In the rows, 128 means zero.
One turn sends every row of this set to another row. A few are shown first. Where does it send the rows asked after them?
Kogiv: [145  99 134  80 136  91 130 109 123 150 136 108 108 141  95 167 129 115
 145 152 144 127  83 138 125  97 145]
suve: [149  79 100 118 135  79 160 134 124 123 162 122 151 108 120 172 107 144
 133 115 144 158 121 115 114 101 134]
zefor: [144 118 126 125 126  87 108 111 114 136 128 124 127 126 104 174 110 115
 166 170 133 127  77 137 127 115 146]
kob: [115 103 131  93 152 114 156 151 119 127 151 136 109 135  76 188 124 126
 162 122 149 132 108 123 130 114 133]
lep: [160 107 152  89 121  85 110 110 107 140 149 101 130 137 129 162 119 128
 125 137 140 108  88 139 118 106 158]
kinos: [141 115  88 141 138 100 146 109 114 133 144 128 151 125 148 133  91 122
 124 119 142 150  89 129 134 113 152]
salad: [124 127 121  95 138  92 137 143 112  97 150 136 147 112 107 170  98 159
 152 103 106 110 120  77 147 142 132]
Lofip: [137 129 145 125 130  91 104 116 115 149 127 124 126 124 102 168 121 139
 162 152 136 135  83 132 115  91 147]
Penob: [116 112  92 114 136 101 173 147 120 103 154 136 161 129 130 167 108 138
 153  87 129 158 103 101 127 118 133]
lebot: [101 116 107  98 149 106 155 160 122 129 148 146 129 140  83 183 115 137
 172 106 140 139 111 112 146 115 134]
nober: [166  99 137  85 139  88 119  99 115 123 125 105 135 144 121 154 124 122
 139 112 122  95  94 134 110 117 166]
begav: [ 87 142 121 101 136 117 129 136  89 127 168 147 129 143 122 155 100 138
 135 111 129 149  82 123 147 113 122]
Vopo: [130 102 117 139 149 116 146 112 106 128 135 135 150 118 138 131 105 122
 124 104 134 161  91 128 120 104 147]
zuve: [163  99 127  72 122  84 122 109 115 112 115 111 149 147 125 163 113 131
 133 110 109  98  98 110 121 117 166]
neb: [166 112 114 117 127  64 112 113 117 123 116  99 134 114 114 155 117 147
 158 130 108 100  93 128 127 118 161]
guga: [ 94 140 117 100 148 115 130 125  85 130 167 147 132 122 136 153 101 144
 131 101 132 146  81 129 151 119 132]
samig: [142 106 142 106 129  77 122 122 101 107 103 100 143 103 117 144 129 141
 156 112 119 115  90 106 124 127 170]
gemer: [165 115 138  84 129  70 118  99 113 132 146  93 137 135 130 153 120 138
 139 118 135 105  96 127 107 120 162]
nido: [117 138 126  81 156 112 143 129 101 111 143 130 137 135 121 139 102 139
 128  87 124 102 104  92 154 142 150]
sunis: [ 96 140  90  97 135 114 143 125 106 134 155 147 126 155 117 151  93 122
 145 122 120 140  77 123 162 123 128]
ges: [115 123  83 111 135 102 169 141 110 110 157 126 152 136 141 145 102 137
 128  89 134 151  89 111 144 115 134]
zunob: [105 122  95 103 134  86 151 159 113 121 175 136 131 134  98 192 103 136
 170 123 153 139 110 112 149 133 129]
Dud: [110 111  88 111 141 113 171 142 108 102 146 134 150 137 135 148 108 127
 130  86 126 151  87 114 143 117 133]
vizup: [158 111 138  69 114  68 120 107 111 117 137 101 152 133 135 158 113 144
 133 114 123 112  98 102 108 119 157]
renuk: [127 130 108  89 139  92 144 137 124 109 140 135 142 119 103 165  98 155
 159 103 101 107 117  74 154 138 138]
remo: [155 110 147 119 124  81 111 125 120 143 116 108 132 107 103 163 127 143
 169 137 122 118  92 124 119  99 160]
gak: [113 107 106  89 156 107 156 149 124 128 150 151 136 121  93 194 116 147
 170  95 134 139 116 112 146 112 136]
bup: [146 104 136  95 127  80 115 123 106 139 154 104 114 139 104 177 120 129
 129 156 156 118  90 146 126 100 146]
vevu: [154 122 113 110 121  61 120 123 107 116 107  95 144 114 122 146 114 147
 153 121 126 104  90 109 137 130 177]
bames: [152 106 141 112 128  70 113 111 110 119 120 102 134 101 110 152 129 146
 162 122 107 114  94 121 110 116 154]
Bubiv: [113 143 100 116 134 123 127 121 110 138 138 152 116 149 111 159  91 123
 146 145 112 129  74 134 154 111 131]
loto: [154  71  85 117 144  93 164 134 137 125 139 131 146 124 108 171 109 131
 135 113 130 145 120 121 128  95 142]
daz: [101 150 134 111 128 112 126 120  95 136 165 141 119 126 121 155 100 138
 144 139 126 152  76 123 130 112 118]
Goka: [119 116  89  95 142  85 151 149 117 123 174 142 140 119 106 201  99 144
 166 115 147 134 115 116 152 133 133]
ramag: [163 101 143  79 125  92 122 100 122 146 130 103 125 142 121 152 124 113
 139 140 128 111  80 134 126 107 159]
rer: [128 127 102  97 137  86 155 152 123 138 175 121 113 137  93 189 106 137
 158 141 168 125 109 122 143 123 138]
zibet: [163 106 130 122 116  71 112 120 116 132 124 105 134 108 110 170 117 129
 170 153 125 113  89 130 128 121 158]
Vik: [122 113  79 119 136 100 171 153 122 103 148 138 161 139 127 169 101 138
 148  89 129 146 104 107 139 115 138]
Dovip: [104 136  89  93 149 120 145 117 104 134 150 148 130 136 131 151  94 123
 143 111 120 138  75 131 170 127 137]
Muto: [119 140 119  82 148 102 145 123 102 108 154 123 135 132 125 139  97 135
 134  99 128 104 101  90 159 156 147]

rer -> daz
ramag -> zibet
begav -> lebot
Now these:
loto -> kinos
Lofip -> Kogiv
salad -> nido
vizup -> samig
Dud -> Vik
Goka -> guga
neb -> gemer

